Where one turn sends some rows of the set: a few examples, then the rows asked:
q971: -11  -9  -10  -1  8  -8  -4  3  4  15  -2  -3  4  -8  -3  9  -2  -25  -2  -5  -10  7  10
q777: 11  3  0  -9  -12  -7  2  17  6  1  -2  15  8  -11  2  -4  -7  2  5  -7  12  1  6
q865: -6  -2  -14  8  -5  -5  0  1  -4  13  -3  3  9  4  0  -6  0  -15  -9  1  -16  16  18
q319: 2  10  14  -14  0  5  -10  -5  6  3  -14  -2  0  -14  -18  0  2  -3  -13  -3  -5  1  9
q361: -3  0  1  -1  -10  6  1  19  5  -5  2  12  -5  -9  -4  -4  -11  9  -12  1  12  7  -3
q763: 6  -10  2  -3  14  6  8  11  -10  -7  -1  9  1  -8  0  9  -7  11  3  -8  -3  3  16
q298: 2  11  -8  5  -4  -6  -8  -1  -10  12  -2  0  10  -9  -5  -1  6  -22  -7  -8  -12  7  14
q177: 9  -11  -6  10  6  7  -3  -5  19  9  4  5  0  4  18  4  4  4  -14  -2  -7  14  11
q258: 5  0  7  -15  -5  2  -4  14  -1  -3  -6  9  7  -7  -16  -8  -9  8  4  -2  -5  1  12
q296: -6  -2  -7  9  5  -12  -4  7  -12  7  -6  4  7  -10  4  12  -1  -18  -9  -11  -6  7  14
q295: -4  -3  6  7  1  10  5  12  2  -4  -4  7  -10  -14  17  7  -5  9  -9  7  1  6  3
q235: 0  -6  -9  -4  10  -2  4  -19  15  14  6  -11  -2  -16  0  7  11  -2  -4  -7  -2  7  14
q699: 7  14  6  -9  -9  -1  -5  -3  18  6  -5  3  11  -15  -11  -4  8  -8  -5  -7  10  5  0
q803: 12  -6  -4  6  6  1  9  10  -1  4  -2  12  5  -3  22  6  -3  8  -2  -3  8  4  11
q8: 9  -9  -3  4  10  11  4  -5  1  -1  2  6  -9  4  0  4  1  10  -16  -7  -15  16  19
q196: 3  15  4  -1  -6  16  -5  2  4  -3  8  3  -2  -17  -11  -2  1  0  -13  -5  11  2  -4
q93: 1  -7  0  6  2  -14  -5  7  -7  2  -9  4  14  -11  10  1  2  18  -7  -4  4  5  16
q982: -1  -3  -5  -14  -8  -11  -6  4  2  9  -4  4  9  -13  -5  -3  -12  3  -9  -5  17  -9  15
q858: -3  -16  -11  4  -1  -4  2  -5  11  5  6  1  5  -6  13  -3  1  13  0  -1  -13  12  23
q776: 0  -1  0  -4  0  10  -6  -17  31  8  2  -2  4  -10  4  5  3  -12  -12  -5  -1  4  7
q533: 1  -2  2  7  2  18  -1  1  12  6  6  -3  -9  -5  10  -4  5  8  -7  12  -11  13  1
q713: -1  0  2  -4  3  19  -8  -1  20  4  15  -5  -9  -16  -4  3  0  -5  -5  0  -3  2  -4
q91: 11  7  -8  -9  -11  -9  -11  -10  11  14  4  -3  -2  -13  -13  -7  6  -2  -15  -10  2  3  13
q854: -7  -7  -15  -3  -3  -8  -2  11  -3  13  2  5  11  2  -11  -3  -9  -19  -3  -5  -3  7  11
q505: -3  -8  1  -11  7  12  -2  -13  19  5  -4  -1  -11  -3  -10  6  -6  -6  -19  -2  -10  6  15

q235 goes to -> q91
q533 goes to -> q713
And these:
q8 goes to -> q505
q865 goes to -> q971
q776 goes to -> q699

Where one turn sends some rows of the set: a few examples, then the rows asked:
q231: 12  -2  9  -12  -3  3  -7  -2  3  -1  16  -5  -12  -6  -1  -6
q809: 13  -5  7  8  -5  2  -12  -9  -2  -4  -5  14  -4  9  -8  -9
q487: -3  0  6  -3  1  7  -5  2  -8  7  -3  14  0  16  1  -10
q359: -7  1  6  1  2  4  1  -7  -8  1  -1  -10  12  -9  -12  17
q210: -22  1  3  -2  9  -8  -10  -3  6  -3  -4  10  3  3  -6  -2
q302: 3  -3  -7  2  15  -11  -1  11  -2  2  -2  8  -1  15  -4  1
q61: 4  -1  2  -13  0  3  -7  5  -1  6  6  13  8  -3  17  -7
q601: 7  0  -5  1  -24  -8  -7  5  2  1  0  5  0  -13  -5  -5
q900: -1  -1  -7  -1  9  3  22  -9  1  -5  -5  4  6  -2  2  -1
q24: -14  0  -2  10  1  4  4  6  -7  2  -4  -14  -7  -5  1  5
q343: -4  7  -9  4  -6  11  -12  1  11  5  4  -11  6  -10  -7  -6
q388: 21  -1  1  1  16  15  -8  0  3  -2  -2  2  5  3  -4  -2
q247: -2  6  -2  5  10  13  -5  -4  -5  -12  5  -8  -9  -7  -11  -6
q380: -2  -3  12  0  2  -11  -3  -8  -4  -8  -15  -2  -5  -6  4  16
q110: 5  -5  6  -12  -2  -6  3  9  11  -2  8  -1  5  -16  12  7
q736: -1  5  9  -3  0  10  -3  -5  3  1  -8  10  -11  -17  0  14
q71: -4  1  7  7  9  11  7  -2  -2  -5  12  1  14  9  -7  -4
q561: -9  -1  -11  3  -8  -8  10  1  0  -4  0  -8  9  10  -6  9
q810: -8  5  5  -3  -7  -16  -14  15  3  -4  -1  2  2  7  -2  0
q17: 6  -8  4  3  -10  -3  -8  -5  0  1  -7  -17  -7  -14  -10  -1
q843: 25  -2  1  -1  -2  -16  4  -1  8  0  2  5  3  3  0  -2
q94: 5  -4  -3  -6  -9  -16  0  -11  3  -2  -17  4  2  9  3  -5
q340: 18  -3  5  -2  4  -6  -18  -3  -1  -3  1  -1  7  -18  -5  -3
q924: 4  1  6  -9  1  -5  8  0  11  -10  4  8  5  19  -4  3
q614: -13  1  -2  4  17  1  2  -17  -3  2  -1  5  1  -13  -1  1
q559: 7  4  -3  -10  -1  16  -10  1  13  2  7  10  0  -12  -8  4
q190: -6  -7  -4  7  -8  -7  10  -7  15  7  -6  -4  2  -10  3  8

q343 goes to -> q809
q17 goes to -> q843
q190 goes to -> q601
And these:
q340 goes to -> q924
q736 goes to -> q61
q487 goes to -> q614
q302 goes to -> q359
q810 goes to -> q380
q388 goes to -> q71

Where one turn sends some rows of the set: a few examples, then the rows asked:
q754: 1  10  -1  2  -15  -3  -6  -7  -4  -1  6  -7  -11  -6  -4  11  4  -10  17  1  12  9  0  14  -5  -8  9  4  6
q57: 4  10  -2  2  -16  -2  -2  -10  -2  1  4  -11  -9  -6  -3  11  1  -14  16  4  9  10  2  13  -4  -4  7  11  8
q246: -7  11  -10  1  2  -7  -1  -1  2  10  5  4  5  9  5  3  4  2  -14  -6  -5  10  -3  9  3  9  3  0  2
q696: -1  -2  -1  -10  2  5  -3  -5  9  9  -4  3  2  7  6  7  3  -1  -1  6  -15  1  -6  13  1  -22  3  -6  -9
q764: -2  -15  -12  -6  1  7  2  -2  9  -4  -2  10  -3  -2  -5  -9  -14  -1  -3  4  8  -1  -4  -6  -12  -1  2  -17  12
q912: 6  -1  6  -15  -4  -15  -9  6  6  12  3  -8  11  -6  -20  -5  6  -13  6  -10  -3  -4  -7  -9  -1  -1  18  4  5
q76: 1  9  9  7  -8  1  -4  -16  5  19  2  2  0  10  -13  -12  -9  -4  6  -4  -7  -8  -8  -5  9  -16  10  14  -7
q715: -7  7  7  -4  5  -4  11  1  13  0  -4  7  3  -12  1  -8  -13  -9  17  3  6  -18  -5  -9  -11  4  4  -16  4
q509: -11  6  -3  11  3  -13  12  -16  -6  2  -4  6  9  -5  -1  -1  7  -4  10  1  -11  5  -6  -4  11  11  -5  9  1
q66: -5  2  8  1  -10  5  4  -3  18  -5  -6  11  7  -12  -8  -12  -22  -10  -6  2  11  -5  -5  -6  -2  -9  -3  -9  2
q409: 3  9  1  3  -19  -7  -3  -10  -2  0  8  -6  -9  -4  -4  8  1  -12  18  2  10  9  0  15  -1  -8  8  5  1
q35: -1  -13  0  2  -1  -4  4  -2  11  4  -9  8  1  -20  -4  -8  -14  -3  7  10  3  -11  -15  -10  -8  -3  -11  2  5
q941: -1  -10  4  -10  -3  -8  -8  -9  -3  5  -2  -8  13  1  -14  -3  -6  -11  0  -3  -3  -9  13  -6  3  -20  22  3  6
q322: -16  0  -3  16  0  -9  5  -14  -11  1  -2  15  8  -1  -4  -1  4  4  3  0  -5  6  2  1  10  -7  -3  3  -5
q862: -6  -4  -4  -9  2  15  2  2  11  -7  -2  7  0  -4  -8  -8  -18  -7  -5  2  13  -1  -1  -9  -10  0  3  -17  6
q730: -5  6  3  6  9  7  -2  -18  -6  12  -6  -2  -4  6  -13  -3  1  -1  18  0  -8  -13  -3  -14  -1  -10  14  13  7
q898: -6  -9  6  -7  -2  -10  -6  -13  -4  -6  -6  -6  12  -8  -23  -2  0  -14  4  -4  -2  -6  2  -10  7  -14  19  4  12
q828: -1  15  -5  -7  -4  3  -2  7  20  12  -6  4  5  2  5  5  11  -1  1  -4  -14  1  -11  10  0  -7  9  -7  7
q682: -5  21  5  0  7  -5  -1  -25  6  -3  -5  -5  1  13  -9  -2  2  -10  10  -10  -5  -9  -8  -7  1  -3  15  2  16
q786: -5  -4  11  0  3  4  8  1  10  3  -7  8  2  -21  -7  -6  -16  -7  8  9  6  -13  -11  -11  -8  -4  -6  -2  -2
q535: -13  -6  -4  -4  -2  5  1  -14  0  -5  -9  12  1  4  -1  2  4  1  17  3  -12  1  -1  1  12  -23  4  -11  -6
q638: 2  0  2  -14  6  4  12  -5  14  -1  1  -3  3  -3  1  -7  -20  -16  1  7  4  -8  -4  -5  -8  10  3  -15  3
q344: -2  -2  9  -10  -4  -16  -6  -5  4  -2  -3  -6  12  -12  -26  -4  7  -16  7  -10  -2  -4  -9  -10  6  -3  17  4  12
q201: 4  -4  3  -14  -4  -11  -10  5  3  15  3  -7  12  3  -12  -5  -1  -9  2  -8  -2  -8  7  -6  -3  -11  23  2  1
q221: -2  -6  -2  5  -13  -4  3  -7  19  -6  -7  15  6  -8  -5  -15  -19  -6  -5  2  8  -4  -7  -4  -4  -8  -5  -9  9
q600: -5  7  -8  -7  -3  10  5  2  13  7  -12  1  1  -9  -6  3  13  -5  14  1  -17  5  -19  -3  8  7  5  3  13
q635: -10  -2  -6  9  3  -3  -2  -7  -8  9  3  10  4  5  0  2  0  5  -14  1  -4  10  0  9  4  -7  -1  3  -8
q575: 2  8  3  -11  9  3  -9  -17  5  1  3  -10  -8  12  -17  1  1  -9  -3  -9  -2  3  -22  -4  2  -1  6  7  5
q95: -10  11  -11  2  8  -9  6  -3  -2  7  1  2  5  0  2  3  10  -1  3  -5  -8  8  -8  -2  4  21  0  4  7
q853: 2  12  -3  5  -20  -3  -1  -9  -2  1  4  -7  -7  -4  -3  7  2  -12  23  1  9  9  6  10  -2  -4  10  7  7
q170: -5  11  1  -2  -4  4  -15  -5  4  9  5  7  -8  14  -19  -8  1  3  4  -16  5  1  -15  -7  3  -11  12  0  -2
q250: -6  0  -3  -1  1  -13  7  1  14  2  -4  11  1  -11  5  -9  -11  -2  15  1  4  -19  -8  -7  -11  4  2  -15  12
q133: 3  5  -2  3  -17  -1  -2  -8  -6  3  7  -7  -10  -6  -6  8  2  -11  23  4  9  11  2  10  -3  -5  8  8  1
q869: -9  1  -3  -3  -11  3  10  -18  9  -5  -12  5  6  -4  -5  -4  4  -10  19  3  -18  3  -12  -2  23  -4  1  -1  4
q99: 5  -8  -5  -10  3  -7  10  -8  16  2  3  0  1  -1  5  -8  -19  -10  -1  8  0  -11  -9  1  -9  9  1  -13  8

q682 goes to -> q575
q898 goes to -> q344
And these:
q221 goes to -> q35
q535 goes to -> q869
q638 goes to -> q862
q57 goes to -> q754
q509 goes to -> q95

Where one turn sends some rows of the set: a few examples, then the rows asked:
q959: -4  6  3  10  -1  -14  1  -4  9  12  -4  -23  -2  -5  -7  3  -3  -4  11  -1  -4  -5
q990: -7  7  9  10  5  -7  -7  6  8  -1  -6  -9  5  5  9  15  -6  0  13  -15  -1  -9
q406: -2  2  9  -1  -5  4  -9  2  -2  -3  15  -9  -8  -12  16  10  -9  10  -14  -2  -8  -6
q873: -6  10  -14  5  -6  -1  -1  -9  -3  4  -1  16  -5  7  -1  6  1  17  -4  4  9  -6
q182: -8  9  17  -10  0  -10  -9  -3  12  -5  -3  7  -9  -11  -1  -2  -3  -9  -16  -1  0  -1
q171: 0  5  15  3  8  1  -6  -4  16  7  2  -2  -5  -20  -2  -3  0  -12  -10  -3  4  -4
q714: -8  0  -13  6  -1  8  2  -6  0  9  3  9  -7  12  -5  -1  -6  21  -7  1  1  -1
q661: 4  9  5  1  -3  -15  0  -5  16  -2  -11  -14  -11  9  -4  -3  -7  -11  4  4  -2  -1
q831: -10  7  -16  -3  -5  5  -3  -6  -1  6  -10  10  -2  9  0  2  2  6  -7  -3  16  3
q512: 7  -4  2  -2  -9  12  0  0  1  3  9  -7  5  1  2  16  -8  17  -1  8  -15  -4
q576: -9  9  14  -11  -8  -9  -11  1  2  -12  6  4  -10  -8  11  7  -8  5  -17  0  -7  -5
q398: -15  -2  9  -2  0  -9  4  10  -4  9  0  -4  7  -1  5  -1  -17  4  7  -16  -10  -4
q451: -7  2  9  -3  -11  -5  -4  3  -2  -7  -4  2  -9  3  -4  16  -14  24  -8  10  -3  5
q490: -11  10  11  -4  -9  -10  -2  0  0  -10  -15  14  -3  -8  -7  10  -3  3  1  7  13  1
q526: -4  -4  0  10  -13  -11  7  2  -9  10  5  -21  -4  -12  -1  0  -4  7  5  -8  -5  0
q595: 6  1  9  4  -11  -13  1  10  -5  9  -1  13  -4  -9  2  -13  -16  10  1  -9  -11  -7
q34: 4  -1  9  7  5  8  -5  -2  6  9  14  -12  -2  -19  9  6  -3  -2  -10  -5  -2  -6
q40: 26  2  5  -1  -10  -16  1  5  4  4  -6  10  2  0  4  2  -3  3  -10  -7  -1  0
q815: -4  1  7  -5  -3  10  2  1  5  5  -15  4  4  -11  -6  -4  -4  -14  4  0  14  6
q330: 16  3  8  9  1  -8  -9  7  14  -1  -14  -7  -6  10  8  10  -6  2  -5  -11  7  5
q821: 8  -2  4  8  -4  24  -3  2  7  9  -1  -4  0  -9  -1  -3  -7  -1  10  4  -4  -5
q37: 11  5  2  -5  -18  -15  5  -1  2  -15  -5  -3  -11  8  6  -4  -5  -7  -2  1  -4  1
q397: -11  7  -13  7  -4  15  -8  -4  4  5  -8  9  -6  8  -2  -5  3  4  3  -4  7  -5
q270: 6  -1  1  5  -24  -11  6  4  -13  -9  4  -7  -12  -6  7  -5  -5  7  1  -6  -5  -1
q465: -9  2  -15  1  -1  14  2  -8  3  8  4  9  4  10  -4  0  4  8  1  -4  -3  -7

q661 goes to -> q270
q512 goes to -> q815
And these:
q398 goes to -> q330
q576 goes to -> q34
q873 goes to -> q465

